In the data rows, the value 500 means zero.
Some points, one per row:
<426 457 457 552 487 477 475 503 443 411 482 408 779 643>
<417 430 391 443 398 417 431 489 442 436 469 475 873 888>
<305 381 541 413 457 521 475 501 800 589 553 608 439 417>
<346 393 419 495 442 424 288 511 642 591 562 899 605 383>
<403 404 428 489 434 414 456 422 432 482 520 463 900 754>
<408 413 396 521 439 457 483 507 479 448 512 479 807 650>
<413 402 532 430 452 389 435 498 446 448 498 429 846 782>
<385 460 597 693 607 625 481 407 709 533 465 391 316 330>
<373 408 420 467 402 478 431 530 622 469 713 597 676 415>
<397 418 434 412 410 442 442 692 359 407 505 485 800 798>
<419 474 418 429 488 501 450 499 700 593 583 660 423 364>
<375 368 388 422 373 395 449 566 482 371 548 431 886 945>
<360 400 410 432 383 400 442 447 649 601 287 758 790 642>
<510 607 661 635 543 561 474 576 567 472 422 345 322 302>
<866 752 466 584 475 425 473 484 478 422 428 445 386 316>
<423 440 404 459 401 471 504 481 433 483 549 452 792 707>
<354 415 370 345 318 360 999 348 309 320 319 307 296 267>
<387 353 342 409 437 485 470 483 370 396 527 449 885 999>
<594 610 730 582 591 556 422 471 366 398 409 366 426 479>
<999 646 532 436 543 463 533 440 437 389 374 374 432 357>
<570 751 525 525 658 602 494 479 387 429 473 372 365 370>
<999 730 501 473 555 391 408 430 370 437 452 419 429 370>
<339 358 560 454 609 786 437 531 473 692 542 534 336 349>
<390 439 400 406 387 427 477 459 648 441 590 684 741 511>
<381 329 418 557 374 407 478 448 569 580 687 713 566 493>
<545 584 565 587 711 739 464 501 473 432 420 330 351 300>
<302 385 394 468 582 456 408 703 745 708 699 465 374 310>
Then 22 other points, each followed by its number:
<325 361 442 499 497 503 476 471 764 882 495 576 345 363> 0
<384 468 436 549 430 496 556 534 616 523 534 616 247 611> 1
<721 724 646 670 589 472 459 429 385 429 404 415 324 334> 2
<339 400 906 562 518 703 469 465 429 557 494 501 336 320> 3
<362 372 387 514 440 431 432 480 624 583 553 692 632 497> 4
<643 656 605 654 549 457 454 441 373 424 408 416 392 528> 5
<331 396 384 428 369 387 432 463 509 390 413 350 709 999> 6
<374 400 450 534 411 435 393 484 421 443 510 405 809 931> 7
<736 791 465 454 534 435 455 534 435 470 544 446 375 328> 8
<825 893 461 431 557 397 463 510 414 396 508 440 379 328> 9
<336 385 377 387 406 391 506 499 502 508 491 742 696 775> 10
<917 505 591 630 429 492 468 515 477 416 437 406 392 324> 11
<347 333 378 412 465 513 455 514 783 648 630 727 444 350> 12
<532 595 573 592 685 719 470 489 471 451 428 350 346 300> 13
<878 691 504 509 583 528 453 602 355 400 425 373 362 337> 14
<393 386 424 465 434 491 439 484 423 426 503 513 831 786> 15
<381 398 432 457 461 483 460 535 602 518 684 592 608 388> 16
<363 360 546 505 627 631 793 567 435 608 502 430 319 314> 17
<996 767 496 473 463 442 484 464 402 419 462 408 396 327> 18
<911 490 539 679 438 515 453 518 489 413 443 396 393 322> 19
<626 659 662 543 535 641 521 447 425 429 430 421 329 333> 20
<373 375 467 533 429 568 432 613 520 701 657 459 442 432> 21
Which three of these numbered points are nearest to each point below, looking only along the 4 directions in which the first points spread most? Their numbers follow each, nearest first.
<370 367 566 518 646 641 878 577 369 611 473 356 319 310> > 17 3 13
<712 590 574 564 474 498 465 489 399 425 441 488 425 456> > 5 19 8
<348 367 467 380 427 444 492 576 543 597 681 754 502 424> > 16 4 12
<353 365 375 518 438 441 424 500 667 604 566 743 560 446> > 4 16 12
<993 850 491 657 472 417 465 476 417 362 385 348 358 311> > 18 9 14
<355 368 457 415 389 426 401 516 438 432 490 446 715 999> > 7 6 15
<408 426 416 425 403 472 508 500 452 523 590 526 714 635> > 10 15 4
<374 576 704 649 569 570 480 600 615 479 437 345 313 290> > 3 13 17
<392 437 561 522 657 642 804 559 371 577 473 360 328 318> > 17 3 13
<475 435 380 488 403 369 424 454 338 405 472 432 614 999> > 6 7 15
<377 427 416 484 425 413 475 461 347 426 435 495 796 999> > 6 7 15
<571 943 667 575 628 466 393 429 397 413 465 382 339 332> > 2 20 14
